Rotation paths and how fast each direction turns (deg/step):
Each turn is a multiple of 5 degrees from 10 to 175, or 0.
Each row of a path follows its step; steps can be skipped.
path 1
step 0: [  7  10   0   3 -17   3   5  -7  -6  -4   7   4   2   3  -8  -3  20  -7
 -11  -1  -9  -9   9  -4  -1   2  -3   6  -4 -10   1   7  -2   2  -6  -2
   2   7  -5   9  24 -16   1  -6   6  -1   3   8  -5   5   4  -7  -3   1
   1]
step 3: [  5  -3  -2  -1   8  -7   6  -3   1 -12 -10 -11   8   7   5   1   7   1
   2 -10   2  14   8   2   0  13  -7  -3 -10 -12 -11  -5   2  -3   6  -5
  -3  10   8  -2  11  -2  -2   0   3  10  -2   0   3  -9   0 -17  19  11
   7]
step 4: [ 16 -22   7  -2  -6   9  -1   1   0  -3  -5   4  10  -2  -7  12   6   4
   2  -8  -3   4  15  19   6   0  -9 -10   7   6   1   4  -2  -3 -12   2
   4   5  -3   1   8   6   0   1   3  -6  -5  14  -5  -8   6   4  11  -3
   0]
step 5: [  6  -1 -11   0  -6   6   8 -12  -8   3   7  -6  -4  -5  -7   7  18  -2
  -4   1 -17 -12  -5  -3 -11  -4   7  -1   0  -8  -3   3  -9  -3  -1 -10
   2   2   1 -10  10  -2 -10  12  11 -15  -5  11  -2  -9   4   8  -2  -2
   3]
step 6: [-13  -7  -3  -6  -6   0   7 -13  10   7  -3   7  -6  -5  -5  -6  19   0
  -7   0  -7  10   3  -9  -6   0   3   3  -2   6 -20   5  16 -20  -1  -3
   0   1  -4  -1  -3  10   4  -5   8  -4  -8  -5   6   6   0  -7   1  -2
   5]
step 7: [  2   2   9  -1   0   9   7   7  -8   5 -10   4  -5  -7 -13  -5   7   7
   6   4   6   7   5   6  11   1  -2  14 -13  -5  -3   9  -3   0 -15  -3
  -7  -6  -1  -4   1  14  -1  12   2  11  -7  -6   6  -2  10 -17  -9   4
   3]
step 11: [  5 -14  -7  -4 -13 -16  -1 -14   3   7 -10   3  -4  -9  -9  -5  -1   9
   1   1  -4  -4   6 -11  -6  11  -4  -6  -7   4 -13   6   4  -6  -4  -1
   2  -1   6   0   8  -4   1   0   8   8  -7   1  19   0 -11  -8  -3  -1
 -12]
step 12: [  7  -5   6   5  -3   0  17  -1  -9 -10   1   0   0   1  -2  10   8  12
   9  -2  -6   2   7  -3  16   8  -4  12 -18   4 -10   3  -1   1   0   1
   3   0  15   9   6  22  -4   3   0   5   1  -7   4  -6  -5   1  -2  11
   1]
step 14: [  2  -2   2 -13 -12   7  -6  -8   3   2  -5   0  -9  10   6   8   2  -5
   4   4 -15   5  10   9  -6   4  -3 -14  -1   2   6  -4   6 -11 -13 -15
  -4  -4   1  -9  -2   3  -5   9  12 -10  -4   4  -3 -10   9   0   6  10
  -7]
step 20: [ 18   3 -11   1  -1 -10  13   2  -4   0  -4   4   2   0  -8   0  -2   1
   2   8   0   3  12  14  -3  15   0   0   2  -4  -3   0 -10  -8 -13   2
   5   7  -7   3   8   7  -6   3   1  -5   2  16  22   5  -1 -11   4   0
   1]
step 22: [  0 -15   7  -8  -3   0   2  -6  -6  -3  -7  -1   1  -7  -6  18  22  -3
  -9   2  -5   4   9  -5   6   4  -2  -1   1  -6   5   7  19   2   3   1
   7  10  -1   1  17  15  -1   3   4   1  -6  -5  -8  -3  -2   6  -3   9
   8]
Directions:
[ 0  0  1  1 -3  3  3 -1  4 -2  2  1 -2 -2  3 -2  2 -3 -3 -1  2  1  0  3
  1 -1 -1  4 -3  3 -5 -2  1  4  0  0  3  3  1  1 -2 -1  0 -1  0  5  2  1
 -2  2  1  1  5  2  2] => 120
[-3  0 -1 -4  1  1 -1 -1 -2  1  1  2  2  4  2 -5  3  5  1  1 -3  2  2  2
  2  0  5  3 -6 -1  1  0  4  3 -3  2  0  1  3  1 -3 -2 -1  1 -2  0  0 -2
  1  0 -1  0 -3 -2  0] => 65
[ 0 -1  0 -4  2  0 -1 -1  3  5 -3  0  0  1  1 -2 -3 -2 -1 -4 -1  1 -1  2
  1 -6  1 -6 -3  2 -5  0 -1 -2  1  0  0  1 -1  5  2 -1  5 -1  1  0  1 -1
  2 -4  0  0  0 -2 -1] => 145
[-4 -7  1  0  3 -1 -2  1 -1 -3 -4 -4 -1  1  2  3  4 -1 -1 -3  4 -1  3  0
 -1 -2 -1  2 -1 -3  1 -2 -1  2  0 -1  1  1 -2 -3 -2 -2  2  1 -1  0  1  2
  4  1  0  2 -1  0 -5] => 55
[ 1  1 -2 -4  0  4  0 -5  3 -2  0 -1  1  3 -1  4 -3 -2 -2  0  2 -1  2  1
 -3 -2  2  0 -4  0 -1  4  0  0  0 -1  1 -4  0  1 -2 -2 -1 -1  0 -3 -3  3
 -1  6  1  1 -4  1  2] => 80
[ 6 -1 -2  0 -1 -6  2  1  0 -3  0  2 -3  2  1  1 -3 -1  2 -1  1 -2  0  0
  2  4  1  0  0  0  0 -1  2  5  1  0  1  0  1  6  3 -4  2 -1 -2  0 -1  1
  2  2 -4 -1 -1  0 -2] => 40
[ 1 -2  3 -2  0  1  6  2  2  5  2 -2 -1  1 -1 -1  0  1  2 -1  2 -3  3 -8
  0  1 -2 -1 -1 -3 -1 -5  0  2 -1 -1  0  0  0  2 -3  3  2  0  1 -1  1  0
 -4  2  1 -2 -3 -1  0] => 65
